One vector is turned by the same rotation once a step. Each row is the vector after some number of steps, and that number follows the row.
The counts run from 0 to 345.
2.1	8.2	-29.0	11.5	-24.2	-27.1	-14.4	29.0	27.9	26.5	28.7	-14.5	7.4	31.1	-6.1	-5.0	21.7	-3.7	-3.1	9.2	-18.3	12.8	8.1	-36.6	19.2	28.1	-9.8	-2.0	8.7	-8.1	-22.1	0.3	7.5	-36.1	0.5	-12.6	-6.3	-10.5	9.4	15.1	9.6	-40.0	-5.3	-5.0	23.1	-4.4	-62.3	-17.1	24.1	28.8 -> 133
5.6	-1.6	12.3	34.1	-25.6	-23.2	0.6	1.0	12.7	-3.9	18.1	-7.4	9.9	27.0	-10.9	0.4	46.2	-1.6	19.3	-30.5	-5.1	-2.5	6.7	-22.5	39.5	8.7	-37.0	2.3	-8.6	-17.4	-6.1	-0.2	37.6	-17.1	8.9	19.0	4.4	-16.9	25.1	23.1	-6.0	-66.7	-15.4	-2.5	10.6	-7.4	-26.9	-6.9	0.6	-21.1 -> 136
-32.3	50.2	-45.5	-22.4	-19.9	-7.5	-13.6	34.3	4.8	33.4	-0.5	-11.4	-4.3	-4.8	-6.5	-16.4	10.5	49.5	32.4	21.0	-36.4	6.8	2.5	-2.3	11.9	14.4	-1.6	-24.0	11.6	26.3	22.9	17.4	16.5	26.1	5.2	-8.6	14.8	-3.7	-5.2	-0.5	14.6	-40.9	14.1	3.8	6.9	-0.5	-18.5	38.8	-2.9	1.6 -> 239
9.8	18.6	-33.3	44.6	-18.6	-23.1	-8.7	16.8	8.4	17.1	35.4	-24.7	21.0	22.1	-31.7	-15.2	17.4	1.7	-8.1	-11.9	-20.8	-14.2	3.2	-15.2	-3.4	29.3	-9.7	-12.5	-10.0	11.0	-14.8	24.7	-11.0	-22.5	4.0	-24.7	-3.5	23.7	19.2	-12.9	17.5	-48.8	17.9	-11.1	33.9	-26.8	-52.5	-22.3	-19.1	-5.5 -> 145
-12.4	-10.9	21.6	-24.8	-16.1	-18.0	-17.4	10.4	-25.4	29.8	-24.3	-21.0	21.4	-29.6	-19.3	-15.3	7.3	12.4	-11.8	10.3	-20.3	-5.4	-15.5	-31.2	1.8	9.1	-22.9	-4.6	11.2	-7.4	-0.3	21.2	24.6	16.7	-12.7	50.4	-20.8	-31.3	19.2	-19.5	-28.1	-12.9	-30.7	-5.2	-7.5	-32.8	-29.0	11.4	14.4	30.5 -> 200
-24.4	58.7	-40.3	31.8	-7.0	-11.7	21.1	-26.2	24.8	40.9	2.6	8.1	27.6	15.0	-7.8	-6.5	14.7	20.9	11.4	12.2	-1.3	-18.4	-9.6	-7.5	29.2	6.5	29.5	-6.2	-15.9	29.0	1.5	0.8	14.5	33.3	9.8	-15.2	-0.5	11.1	-20.0	-22.8	-2.3	-25.7	-3.0	-3.9	-4.4	-16.5	-6.9	9.7	-43.8	-32.4 -> 14
-17.6	0.9	1.1	14.9	-4.4	-33.8	-12.1	-3.8	-17.5	30.3	10.9	-26.4	-12.0	-0.2	-39.5	-41.1	-16.5	14.8	-29.9	-14.6	-20.7	13.6	-12.8	-33.7	-6.4	14.0	-12.6	1.5	-4.0	9.3	-24.1	32.7	-8.8	10.1	-14.5	24.2	-18.2	16.3	-6.1	-14.2	5.2	-19.6	6.1	-13.4	17.5	-47.7	-56.0	6.3	-9.8	-6.5 -> 169
-0.2	14.3	-2.8	32.6	6.6	-0.1	-13.6	-5.6	0.8	21.0	8.8	-22.6	-16.5	34.9	-27.0	-13.5	-8.3	-3.3	-19.1	9.3	-23.8	6.8	10.0	-29.0	-8.6	11.6	-27.5	-5.6	-28.6	9.0	-18.7	30.8	-25.3	-13.9	-20.2	-11.5	-31.3	1.9	5.6	-23.9	29.4	-11.0	15.4	-17.5	26.0	-14.7	-74.6	-4.1	-12.2	-8.7 -> 157
10.0	25.2	13.6	-4.6	14.1	-27.2	22.2	-0.7	4.4	18.8	-0.8	8.4	26.1	13.6	-29.2	-19.5	-5.4	17.5	-7.6	-6.8	-0.5	-2.4	-36.0	-56.7	15.2	17.5	-8.8	-7.1	-39.4	-2.6	-0.6	29.1	-1.1	6.0	-12.7	54.1	-17.6	35.6	-1.7	16.5	-19.9	-31.6	-29.0	1.7	0.4	-30.4	-23.3	9.0	-4.0	-27.0 -> 172
-10.4	34.3	-3.1	-3.7	1.5	-7.8	18.6	21.7	18.5	48.6	47.0	7.4	-36.8	-4.0	4.2	-0.4	16.8	17.8	-11.4	-31.7	2.8	-8.2	11.1	-5.2	21.6	-19.6	2.3	3.2	43.7	9.3	-4.4	-13.2	33.0	3.2	-9.1	-10.7	28.3	-19.6	-29.2	20.2	-2.2	-52.8	13.2	-11.2	12.8	-9.6	-11.1	-12.9	34.5	-2.5 -> 104
-3.5	28.6	13.0	-9.2	16.0	-14.9	14.1	23.7	-22.4	10.7	25.2	9.6	48.3	-17.3	-46.5	-2.5	11.7	12.1	-38.8	-12.0	16.0	3.1	1.2	-1.6	-14.8	-19.0	-15.3	-0.5	14.7	-9.2	0.1	19.1	33.1	2.3	-37.7	11.6	-31.4	-25.4	-1.5	-4.1	-31.4	-17.6	26.7	19.0	34.3	-23.2	-15.4	-6.9	-19.0	-23.0 -> 342
-35.0	1.7	-20.9	-1.5	-7.0	-16.6	5.0	15.0	34.5	38.0	-4.0	-16.3	-43.2	-12.4	12.4	-3.5	14.6	20.3	12.6	12.7	-53.4	9.6	3.1	15.3	-4.3	-4.1	-11.7	-35.5	35.4	3.1	-3.9	0.3	39.0	47.6	1.7	17.8	2.4	14.9	3.8	-1.2	-1.2	-21.5	17.7	0.0	-19.8	5.7	-13.7	25.2	-9.7	16.3 -> 233
-54.3	11.0	7.8	26.1	6.5	-1.0	18.4	8.0	39.5	17.1	3.2	-4.3	-5.8	8.2	-4.1	-1.7	25.1	4.0	3.5	4.7	-25.9	37.7	1.3	-7.8	34.4	3.0	-23.6	-37.5	-13.1	-8.1	-20.7	-16.0	45.2	45.8	-10.4	23.3	-29.1	27.8	2.0	3.6	-3.5	-12.2	1.2	13.7	-28.9	10.8	-14.8	18.1	-8.0	-9.1 -> 1
-15.5	-0.1	8.2	36.0	0.2	-28.6	22.1	-29.4	14.7	33.8	4.5	-3.1	-23.0	31.8	-18.9	-28.4	-4.3	-2.5	1.1	-24.0	-17.2	4.9	-34.1	-41.7	20.2	2.7	-31.2	6.2	-31.8	-13.6	-5.2	16.2	7.4	17.7	5.7	27.9	-20.0	14.3	-33.1	18.4	9.2	-27.9	-13.0	-21.6	-22.1	-26.9	-27.8	20.4	-8.1	-29.9 -> 167
-35.9	-37.9	9.6	9.2	-26.6	-6.7	1.6	16.4	-5.2	4.8	-8.6	14.8	5.2	0.4	13.1	-19.6	53.9	7.5	5.7	9.1	2.9	22.7	-15.1	12.0	36.9	-7.6	0.4	17.2	1.3	-22.0	-24.4	7.1	33.0	28.9	-5.4	52.7	-16.0	-4.9	-28.0	-33.1	-16.5	-14.3	-8.5	-5.1	-0.9	-34.2	-26.3	21.5	-23.6	7.1 -> 36
-6.2	62.2	6.1	-0.3	21.7	37.7	12.0	-16.2	44.0	-5.0	-8.1	26.9	6.9	11.8	16.1	18.0	25.2	46.1	28.6	38.5	-10.8	-10.9	18.9	0.7	38.5	-17.7	-0.4	-0.6	-1.2	3.4	-21.4	1.7	24.2	9.1	0.9	13.0	18.1	-13.7	18.7	-29.6	-9.4	-12.1	-27.7	-0.4	8.4	9.0	-25.4	25.7	-10.8	-23.2 -> 254
-9.5	39.1	-10.9	-21.1	-17.0	10.5	-23.2	10.4	11.7	11.7	22.6	8.1	-5.8	12.1	3.3	-36.7	37.3	36.2	34.2	-3.8	8.9	-4.9	-2.1	-6.7	52.6	-7.6	25.4	14.5	12.4	17.3	-12.3	8.5	21.7	8.4	0.9	20.4	36.4	-23.2	-5.8	-31.1	12.9	-41.8	-10.0	-14.5	23.6	-38.3	-23.2	13.5	21.0	12.4 -> 270
1.4	45.5	9.1	-19.8	-5.9	-9.1	8.0	31.6	-1.9	22.8	33.4	18.2	11.3	-7.3	-14.6	-10.5	10.6	30.3	-2.8	-17.9	17.8	-6.8	21.9	-20.2	22.1	-3.0	-4.9	10.7	23.7	1.5	-0.2	2.4	27.1	-10.7	-28.2	-5.0	20.1	-43.4	-7.7	8.1	-8.7	-60.2	-3.3	-4.7	33.8	-19.0	-20.5	-16.7	34.0	-5.9 -> 105
-12.7	-26.7	20.0	2.7	1.1	-7.9	2.7	-12.0	0.8	46.0	-13.5	-14.6	-6.5	-29.7	-12.7	-12.8	-9.5	5.0	-55.7	25.9	-17.9	-6.3	-15.9	-23.7	-10.9	-9.3	-10.0	-6.0	22.6	-10.4	-19.5	11.6	6.7	13.1	-13.1	21.0	-34.4	-10.4	17.5	-46.0	-22.3	13.0	-18.2	-14.9	-2.6	-35.9	-47.7	-19.7	9.9	29.9 -> 193
19.9	63.0	-9.8	30.9	-9.0	26.0	2.5	0.1	7.6	28.4	17.8	25.9	-1.2	19.3	-15.4	8.0	18.0	-18.1	-19.2	-23.2	9.7	-36.3	-10.0	1.7	11.9	-19.8	-1.2	-3.5	24.7	12.6	-21.8	-10.5	34.5	-35.6	-2.0	-41.5	21.2	-39.7	-9.4	-10.8	15.9	-36.1	14.2	6.0	25.7	-1.3	-31.6	-1.8	19.1	5.0 -> 116
-6.8	3.9	41.7	9.9	-5.2	19.1	15.9	-8.2	-21.6	19.9	-28.7	20.5	23.8	-22.7	-17.9	6.3	6.4	-0.7	-32.8	15.5	0.6	-12.7	-21.0	-19.4	-9.3	-35.8	-30.5	-23.0	-12.7	-16.9	-14.0	33.7	8.5	22.9	-28.8	36.7	-47.9	-11.0	1.2	-44.1	-28.6	16.0	-26.7	-6.0	-2.2	-15.2	-46.0	4.8	-18.2	4.4 -> 189
10.3	9.6	16.0	12.3	20.2	-14.0	19.5	-16.6	-19.1	16.3	3.3	-13.0	32.1	-11.3	-48.7	-35.6	-13.0	7.5	-26.9	-5.9	-4.6	-26.9	-22.3	-32.3	5.1	28.4	-9.0	6.3	-13.2	21.0	6.2	37.7	12.3	11.9	-7.0	22.9	0.4	-5.1	11.6	-12.0	-0.7	-23.8	-9.6	-1.0	13.4	-68.9	-28.7	7.1	8.6	-21.1 -> 176
-32.8	2.7	-10.7	-7.4	-32.3	2.9	-12.9	16.3	6.0	37.7	-8.9	-25.5	-12.6	-29.1	7.6	-3.6	0.4	43.7	28.5	32.3	-41.3	10.2	38.9	4.7	-18.6	-3.4	-33.6	-25.4	18.6	-0.1	11.8	24.1	8.5	34.6	-13.5	5.1	-15.4	-20.0	26.4	-31.8	2.1	-13.7	1.1	-12.0	6.9	4.6	-36.6	8.4	-0.4	25.4 -> 228
-10.1	42.7	15.9	14.0	24.9	46.7	12.3	-15.2	35.0	-1.5	-3.0	23.1	-26.6	-0.6	12.5	4.7	33.8	37.1	8.8	11.4	-10.2	-3.3	23.2	22.1	20.0	-44.9	9.1	-18.5	24.2	18.7	-27.8	2.6	26.5	13.8	-7.1	10.2	11.3	1.9	20.4	-49.6	1.3	-9.6	15.9	-7.3	8.4	-2.6	-17.9	8.3	-9.7	-13.3 -> 253
15.3	53.7	-27.2	-8.0	20.4	11.1	16.4	-9.1	32.3	29.8	17.1	0.8	-4.6	18.9	-12.3	0.9	-23.4	-20.2	-1.1	-31.4	-5.2	-18.4	5.1	0.1	-12.3	-4.3	-59.4	16.3	-13.3	-0.1	16.2	23.2	-9.8	-15.7	-35.0	-7.6	-16.6	-35.8	-43.6	16.2	-6.1	-15.3	-12.0	-10.9	-0.4	6.7	-38.6	10.3	-45.3	-17.9 -> 321
0.3	4.6	-0.1	17.9	-3.1	10.6	4.0	24.7	11.0	-4.7	9.5	18.8	0.6	-24.2	7.0	-4.9	48.7	12.4	-27.8	-3.7	7.5	-14.9	-1.1	33.2	37.0	-5.9	32.6	1.6	27.5	12.8	-42.3	0.1	7.4	4.7	9.2	-3.0	30.3	11.5	-18.7	-57.2	0.2	-34.3	7.7	-3.4	31.0	-53.1	-27.4	-27.1	2.6	11.9 -> 276
-14.9	29.4	-4.3	-34.2	-2.9	2.1	-4.1	46.9	4.3	37.9	34.3	3.1	-27.3	-4.5	-3.0	-11.9	-4.0	35.6	-13.4	6.9	-5.9	18.3	30.1	-11.9	-7.3	-20.8	-11.5	-7.5	34.7	-7.9	-14.2	6.5	-3.4	-7.2	-39.9	2.2	-3.7	-29.6	-30.5	6.8	-1.3	-24.0	0.9	-5.9	35.3	6.4	-56.6	5.4	21.1	14.9 -> 98
11.7	-4.1	-27.8	-8.2	8.5	-16.6	0.0	37.8	33.4	30.8	35.4	-7.1	-40.1	10.7	10.9	-6.2	21.7	-22.8	-9.6	-51.7	-12.1	-5.9	-25.0	34.4	4.5	13.7	-18.1	5.2	-1.1	0.0	-12.0	14.9	17.9	-4.3	-6.6	21.1	5.5	37.1	-37.7	-13.3	-5.1	-36.5	15.6	-15.8	3.8	-21.4	-22.1	-1.4	-19.6	30.7 -> 304
-20.0	-14.6	41.9	42.9	10.7	-15.4	31.3	-11.8	10.7	12.2	-5.6	4.0	-23.6	16.7	-20.9	-11.3	9.3	-12.7	-18.9	-8.2	-22.0	24.1	-24.3	-25.8	14.5	-0.7	-34.5	-14.6	-33.6	-22.3	-16.6	20.7	11.9	25.5	-12.6	37.8	-41.4	19.5	-13.4	1.2	15.5	-15.6	2.0	-1.2	-9.4	-21.4	-44.1	12.9	-1.8	-28.4 -> 166
33.0	33.1	3.8	32.0	17.5	8.8	-0.6	-30.1	30.4	3.8	12.5	-24.4	3.5	23.7	-27.1	-6.1	2.1	2.1	-10.9	-23.3	-22.1	-23.0	4.9	-30.9	-12.1	19.0	-22.8	8.0	-1.6	24.2	-22.4	25.8	3.4	-20.6	-12.2	-7.2	7.2	-3.7	47.1	-8.8	0.5	-27.2	6.0	0.1	16.8	-24.2	-45.1	-17.3	-26.8	-22.8 -> 152
-39.6	8.7	-23.3	1.9	-9.6	5.7	-18.9	-17.8	1.2	24.2	-7.0	-11.3	16.1	21.4	-13.7	-32.1	15.5	23.5	0.8	42.3	-9.7	10.6	9.0	-19.8	18.2	3.7	18.1	24.9	12.2	6.6	-17.9	15.6	-12.0	4.7	-25.0	1.8	-18.0	-19.2	-10.4	-44.7	0.0	15.5	-13.6	-5.1	6.6	-16.6	-62.7	28.7	-21.7	17.2 -> 27
-24.2	27.1	11.8	-7.0	-16.3	22.6	3.3	-0.6	15.6	19.9	-16.1	-7.8	-24.0	1.6	12.7	-3.1	16.4	32.3	46.6	2.6	-21.5	-10.5	13.9	1.3	-0.1	-13.3	-45.4	-25.7	5.0	1.0	-0.6	11.0	61.0	40.3	-9.8	29.8	5.1	-20.9	27.5	-17.1	-1.8	-33.2	-3.6	-2.7	-24.6	23.5	-3.4	30.6	-2.5	8.7 -> 230
-18.9	71.4	-37.1	15.9	7.8	15.3	4.8	-25.8	42.6	25.7	-9.4	22.5	-5.8	5.8	9.5	6.9	14.9	42.0	23.3	24.7	-33.0	-10.9	10.3	7.7	10.4	-18.7	10.3	-3.9	16.8	16.6	1.5	9.6	9.8	12.9	12.9	-23.0	17.3	-11.6	-8.2	-12.0	5.8	-23.3	8.1	3.0	-6.8	5.3	-22.8	46.0	-29.2	-30.0 -> 250
-36.3	49.8	-36.4	22.2	-1.2	-0.2	-5.0	-7.9	-1.0	32.4	11.0	-7.1	39.7	10.6	-20.2	-33.7	7.3	35.2	1.0	29.5	8.7	-3.0	-3.5	-11.5	16.3	13.8	42.8	2.1	-8.8	38.6	2.4	16.6	-1.4	25.7	-12.7	-21.1	-12.1	2.6	-8.6	-37.4	-2.3	-13.1	11.2	1.1	18.5	-20.6	-31.0	5.3	-35.7	-11.0 -> 15
-1.2	7.3	17.9	22.2	-11.7	13.1	23.7	-27.7	4.8	31.1	-27.0	22.0	-6.5	-4.5	-8.3	6.7	0.0	-18.7	-16.2	10.1	-11.6	-26.3	-47.3	-15.5	-3.3	-28.6	-29.0	-10.9	-5.1	-23.5	-16.1	5.6	11.3	21.5	0.1	33.1	-36.7	-6.3	-19.7	-20.6	-24.2	10.1	-18.5	-0.7	-25.9	-6.2	-22.1	15.7	-23.8	10.7 -> 190
9.1	5.1	30.0	42.2	22.1	12.0	7.6	-48.4	26.7	3.2	1.7	-7.3	-26.3	31.8	-11.6	-13.0	5.8	-10.8	-1.5	-27.6	-17.5	-2.0	-9.9	-29.2	8.3	-5.6	-46.4	16.1	-14.8	9.0	-27.1	18.4	7.3	0.7	-12.6	26.7	-24.2	-5.7	21.4	-9.4	8.1	-14.0	0.1	-4.0	-2.6	-17.6	-42.1	8.9	-11.6	-17.5 -> 159
-14.5	-0.5	10.0	8.9	0.0	8.7	30.0	18.5	1.8	3.5	-12.2	2.9	-8.3	7.9	7.9	-11.5	43.9	-12.3	0.2	5.2	36.6	-32.0	-30.5	3.4	34.2	-0.8	20.2	25.2	-6.6	4.2	-13.1	15.5	56.1	22.8	12.8	63.8	23.4	0.4	-1.1	-45.0	-9.3	-20.2	-16.7	-4.2	-7.9	-37.7	8.3	1.7	-10.9	20.2 -> 41
4.2	26.7	-18.2	-10.4	1.0	-4.6	-5.9	47.6	-4.0	19.7	36.2	15.9	14.0	-7.6	-14.0	5.0	25.6	20.0	-42.9	-3.2	-4.0	11.1	-2.1	2.4	-7.9	-11.7	23.5	1.1	50.0	7.4	-30.8	0.1	17.4	-13.2	-17.9	-20.4	5.4	-10.3	-9.7	4.0	-15.1	-36.7	18.0	22.7	40.1	-9.6	-35.0	-3.4	14.7	15.5 -> 110
1.1	-17.0	22.3	-17.2	-1.9	0.2	-4.3	40.7	32.4	-12.8	0.0	6.4	-2.6	5.2	21.2	-4.0	37.2	-14.2	-4.9	-7.6	-4.0	22.6	18.3	23.7	25.4	20.0	-20.1	0.4	-24.8	-35.3	-15.5	21.1	-7.9	-8.4	-19.8	41.4	-7.2	-1.9	-12.2	-33.3	-14.0	-19.4	-32.1	-5.1	28.0	-26.8	-42.7	-21.0	-16.9	17.7 -> 295
-9.9	25.5	27.2	0.2	-9.3	2.2	19.3	53.1	-11.2	7.9	20.8	48.3	2.5	1.5	-4.1	19.4	39.8	7.1	-23.7	-23.7	10.7	18.1	-5.0	7.0	16.4	-29.9	-8.3	-18.9	16.9	-23.7	-16.3	0.1	21.7	0.7	-16.4	11.4	-3.9	-10.2	-36.5	25.9	-7.4	-40.8	20.1	28.0	21.2	0.2	-13.7	4.3	12.7	-12.1 -> 107
-11.5	-17.2	-29.3	-20.7	-19.7	-17.1	4.8	59.7	12.3	19.8	-2.4	-6.0	-30.3	9.2	9.1	-7.8	12.1	5.7	-7.3	4.7	-24.7	9.4	1.7	33.0	-4.2	6.4	-39.5	9.6	-6.2	-24.3	10.1	36.4	-6.7	14.9	-20.4	26.0	-6.3	2.6	-41.3	-9.3	1.1	-16.7	-9.2	-6.5	-0.7	11.2	-38.7	37.6	-28.6	10.7 -> 67
15.5	15.0	5.9	16.0	-8.9	-8.9	-9.5	33.8	-4.3	-13.7	6.5	-9.7	30.7	33.3	-25.1	-11.4	26.1	0.3	-2.7	-23.6	-4.9	9.5	3.7	-14.6	15.3	41.7	-12.5	-6.4	-7.7	12.8	-34.0	23.8	25.6	-27.7	-10.7	26.2	-6.5	3.1	44.0	7.7	2.2	-41.1	4.8	14.7	38.5	-21.0	-37.9	-2.2	1.4	-1.1 -> 141
-28.5	31.1	-35.7	25.2	-13.1	0.5	2.5	-37.9	26.5	38.0	-8.2	5.0	1.7	26.5	2.2	-12.2	0.8	13.7	13.3	30.6	2.7	-13.3	-21.7	-21.6	32.7	-8.3	14.3	39.5	2.1	9.7	-13.6	1.0	11.9	10.9	-9.7	8.1	-16.7	-20.1	-31.5	-34.6	-12.5	7.5	-24.2	-0.9	-11.6	-7.7	-44.8	29.1	-25.0	6.7 -> 26
